{"in": [[-117, 676, 549, -651, -744, 515, -690], [-338, -111, 15, -90, -10, -331, 689]], "out": -690}
{"in": [[-6, -17, -39, -30, 21, 11, 4], [35, 26, -35, -19, 30, -8, 27], [-21, 26, 40, 1, -16, -8, -28]], "out": 27}
{"in": [[4, 1, 5, 7], [3, 2, 7, 2]], "out": 7}
{"in": [[4693, 4799, 4667, 5574, 3841, 8337], [4684, 4604, 4778, 3673, 5796, 1512], [4388, 4535, 4811, 1129, 7287, 4663]], "out": 1512}
{"in": [[175, 157, 60, 122, 239], [140, 92, 200, 81, 43]], "out": 239}
{"in": [[47, 44, 56, 91, 33, 90, 16], [71, 94, 72, 51, 43, 93, 66]], "out": 16}
---
[[ 32 -24 -30  20 -42  -8]
 [ 32  49 -40  43 -11 -19]
 [ 62 -30 -13 -11 -45  41]] 32, 41

[-45  45  59 -35 -51  13 -23] -45, -23

[ 53  -7 -11 -44 -50  19 -14] 53, -14

[ 14  -5  -1 -54] 14, -54

[[ 10  25 -23   5]
 [ 52 -32  37  52]
 [ -2 -46  41   2]] 10, 2

[ 17  42 -62  31  52 -27] 17, -27

[[  7  34 -21 -28   5 -39  24]
 [-33   1   4 -16 -22  14   9]
 [ -6 -11  56  -4  10  66  -9]] 7, -9

[ 24   2 -13  25  48] 24, 48
---
4,8,2,7,2
5,4,1,6,3
6,5,3,1,3
| 3

18,42,67,55,89 | 67

30,112,61,214,40 | 61

-2,26,34,-28,-47 | 34

164,-969,-552,712,691 | -552

748,772,734,23,757 | 734

-642,-670,-336,-796,-104
823,38,412,567,-102
584,-315,639,367,253
| 639

1,4,6,8,5 | 6
---
[-62   6 -56 -65  11   5  -7] Answer: 5

[[ 45 -46   6 -56 -51 -33]
 [ 23   6 -52  33  54 -34]] Answer: -51

[ 29   4 -13 -56] Answer: -13

[[10  0  9 13 12  9 27]
 [25  0 27 13  0 17 59]] Answer: 9

[[ 34 -54 -32 -24]
 [ -1  44  43   4]] Answer: -32

[  4  22 -14 -63] Answer: -14

[-26  47 -29 -34  12  34 -52] Answer: 34

[[ 43  21   5 -51]
 [-41 -17 -18  22]] Answer: 5

[[-47 -11  49  22]
 [-19 -63 -41 -14]
 [ 58  -5  -3  24]] Answer: 49

[[  0  42  36 -19 -22 -58]
 [ -5 -21 -49  22  20  60]
 [-14  16 -60  22  14  51]] Answer: -22
---
-13,35,47,-3,-8: -8

-31,-21,-21,-3,-62,27
23,-25,-52,-1,-42,17
30,-30,-40,-30,-5,-54
: -62

49,35,-39,17
-20,-13,-29,28
-5,19,27,-17
: -20

-61,33,4,48,-9: -9

-26,19,-27,-32,-27
26,-15,20,33,-51
: -27

-58,-13,27,-44,16: 16
---
[[67 38 63 33 43 28 60]
 [49 74 35 68 89 13 69]
 [67 61 66 34 56 96 26]]
69

[[6 4 2 3 2 7]
 [1 4 1 6 2 7]
 [2 5 4 5 4 5]]
7

[[164 159 183 131 164 131]
 [214 110 211  45 138 242]
 [118 128 166  47 160 107]]
242

[[-336  934   97  395]
 [-713   53  836   57]
 [ 920  588 -615    0]]
57

[[8057 8446 8289 4447]
 [8821 9480 9214 2720]
 [8281 8743 8563 3951]]
2720

[[62 48 82 70]
 [54 53 19 47]
 [81 69 30 57]]
47

[[0 3 6 8 7]
 [3 4 5 5 8]
 [5 2 4 6 4]]
8

[[4192 2095 2861 4584 6678 4243 2725]
 [3900 1559 2732 5087 7978 4299 2725]
 [4707 3566 3521 4293 6014 3680 2036]]
2725

[[58  7 12 26 46 67 65]
 [25 60 80 25 64 13 81]
 [16 78 82 37 72 36 20]]
81

[[624 451 465 453 454]
 [796 426 458 432 432]
 [199 512 485 505 506]]
432
---
[[-47, 3, -30, -7],
 [21, 16, -5, 10]] >> 3

[[41, 52, -9, 35, -46],
 [-42, 12, -63, 0, 45]] >> -9

[[-39, 4, 37, 19],
 [14, -52, 14, 20]] >> 4

[[16, 17, 19, 30],
 [5, 15, 62, 2]] >> 17

[[9, -57, -30, -45, 51, -65],
 [42, 46, 11, 54, 1, 41]] >> -45

[[-2, -2, -11, -11, 1, -1],
 [4, -11, 66, 41, -3, 4]] >> -11

[[-32, -49, -4, 49, 20],
 [-36, 29, 51, 16, 11]] >> -4

[[-19, -1, -23, 36, -8],
 [-51, -23, 18, -14, -3]] >> -23

[[46, 48, -53, -19],
 [12, 12, -21, -22]] >> 48
---
array([ 65,   6,  15, -41,  -6, -54, -17]) >> 15
array([-52,  47, -11,  -9,  35, -35]) >> -11
array([ 58,  34,  18, -60]) >> 18
array([ -1, -19,  44, -64,  14,  37]) >> 44
array([-49,  43, -51,  17,  -9]) >> -51
array([-4, 47, 10,  7,  3, -6]) >> 10
---
264  658   87  523  881  443 -> 881, 87

428  860  645  298  453  124   58 -> 860, 58

 -55   -64   666  -656 -> 666, -656

72  74  76  11  93  23 -> 93, 11

  9  -37  -35   37
  0   44  -12   33
-24   28   43  -27
-> 44, -37

 515   953   815   270  -693  -691
 -71    -3  -986  -258   212   634
-> 953, -986

43  41  40  24  52  82  28 -> 82, 24

2  0  1  7  4 -> 7, 0

8  0  1  4  5  4 -> 8, 0
---
-1.261,-1.770,0.107,0.120,0.156,-0.257
-1.185,-1.715,0.073,0.040,0.119,-0.266
0.823,1.226,-2.107,-1.906,-2.238,-1.228
value -1.185

-0.163,-0.168,-0.003,0.125
0.053,-0.103,-0.003,-0.078
-0.171,-0.094,-0.033,0.037
value 0.053

-96.657,133.061,165.323,-151.744,0.822
-65.712,11.256,28.360,-86.976,-44.447
-113.067,153.068,180.834,-171.109,19.190
value -65.712

0.034,-0.080,-0.065,0.088,-0.035,-0.010,0.056
0.067,0.206,-0.066,-0.067,-0.061,-0.192,0.003
-0.096,-0.046,-0.111,-0.192,-0.171,-0.046,-0.087
value 0.067

0.0,-0.1,0.1,-0.9
-1.7,0.6,0.1,1.9
-0.5,-0.1,0.7,-0.9
value -1.7

3.46,9.98,5.60,3.13,7.84,3.19
-3.32,-6.91,19.06,-2.60,-8.45,-1.44
-15.81,-11.12,22.12,-10.08,-12.05,-8.76
value -3.32
---
[-15  41  60  24 -45] out -45, -15

[ 30   3  50 -15   6] out 6, 30

[-16 -36  65  -4 -65] out -65, -16

[ 58 -18   0   5   2 -61 -66] out -66, 58

[[ 49 -64  -1  23  32  47]
 [ -8  18  31   3 -11   3]
 [ -2  34   9  -9 -14  14]] out 47, -2

[[ 19  42 -30  -2 -35 -22  -6]
 [ -2 -18  14  15  30  48   3]] out -6, -2

[[-23  -7   4  35]
 [ 15  47  58 -10]
 [-41 -13  26  28]] out 35, -41

[[ 52 -32  56 -38 -25  12]
 [-51  51 -10   7  -6  47]] out 12, -51
---
Q:
[[ 37  -2  -3  -2 -53]
 [ 11 -40  15 -44  20]]
A: 15

Q:
[[-15 -26 -37  58]
 [ 13 -13 -16   0]
 [ 43   5  19   0]]
A: -13

Q:
[[-50   5 -23 -11  26]
 [ 10  12   9 -60   4]]
A: 9

Q:
[[-27  24 -48  12  -4]
 [-46  32  -5  29   8]]
A: -5

Q:
[[-65  23  -3  58  15]
 [-47 -13  60 -54 -36]]
A: 60

Q:
[[  5  64 -13 -51  55]
 [ 36 -49 -47 -27 -35]
 [ 13 -43 -29  56 -11]]
A: -47

Q:
[[  4  21  -3 -31  30 -10]
 [-16  31  48 -31   1  15]
 [-24  10  34  -5 -48  -2]]
A: -31

Q:
[[ 36 -24  16  28]
 [ 31  -1  44  27]
 [-51 -16  19 -18]]
A: -1
---
[[-14   1   8 -42  -1  10]
 [ -5 -25  16 -55 -21  10]
 [ 18 -10 -22 -19 -33  15]]	-14

[[ 11   2  -5 -13  16  -3  35]
 [ 12  -3  12   2  -4 -24   5]
 [ -5 -20  12   0  17   0  54]]	11

[[ 47 -43  16  11 -30  34]
 [ 44 -43  15  12 -28  32]
 [ 44 -36  14  12 -29  27]]	47

[[ 12   1 -32   5  37 -16  60]
 [ 21   1 -27   9  30 -14  56]
 [ 17   2 -29   8  33 -15  58]]	12

[[-21   1   3 -52  -5]
 [-26 -21 -15 -33 -16]
 [-48 -28 -13 -37 -36]]	-21

[[-62 -20  48  31  -2]
 [ -1   2  11  -4   0]
 [-14 -12  -2 -10  -9]]	-62

[[-30 -54 -37  -8]
 [-13 -11 -47 -52]
 [-15 -45 -49 -20]]	-30

[[ -2 -11   5   9]
 [  6  15  35  59]
 [ -8  23  35  37]]	-2
---
[-12  20 -54  54] out -12
[ 35  23 -12 -31 -11  54] out 35
[  8 -63 -42  37] out 8
[-16  -5   7  20  14  50  -9] out -16
[ -5 -64  44 -29 -42  28  23] out -5
[ 63 -17 -65  29] out 63
[-22   3  58  11] out -22
[ 54 -24  -3 -35   4 -50  34] out 54
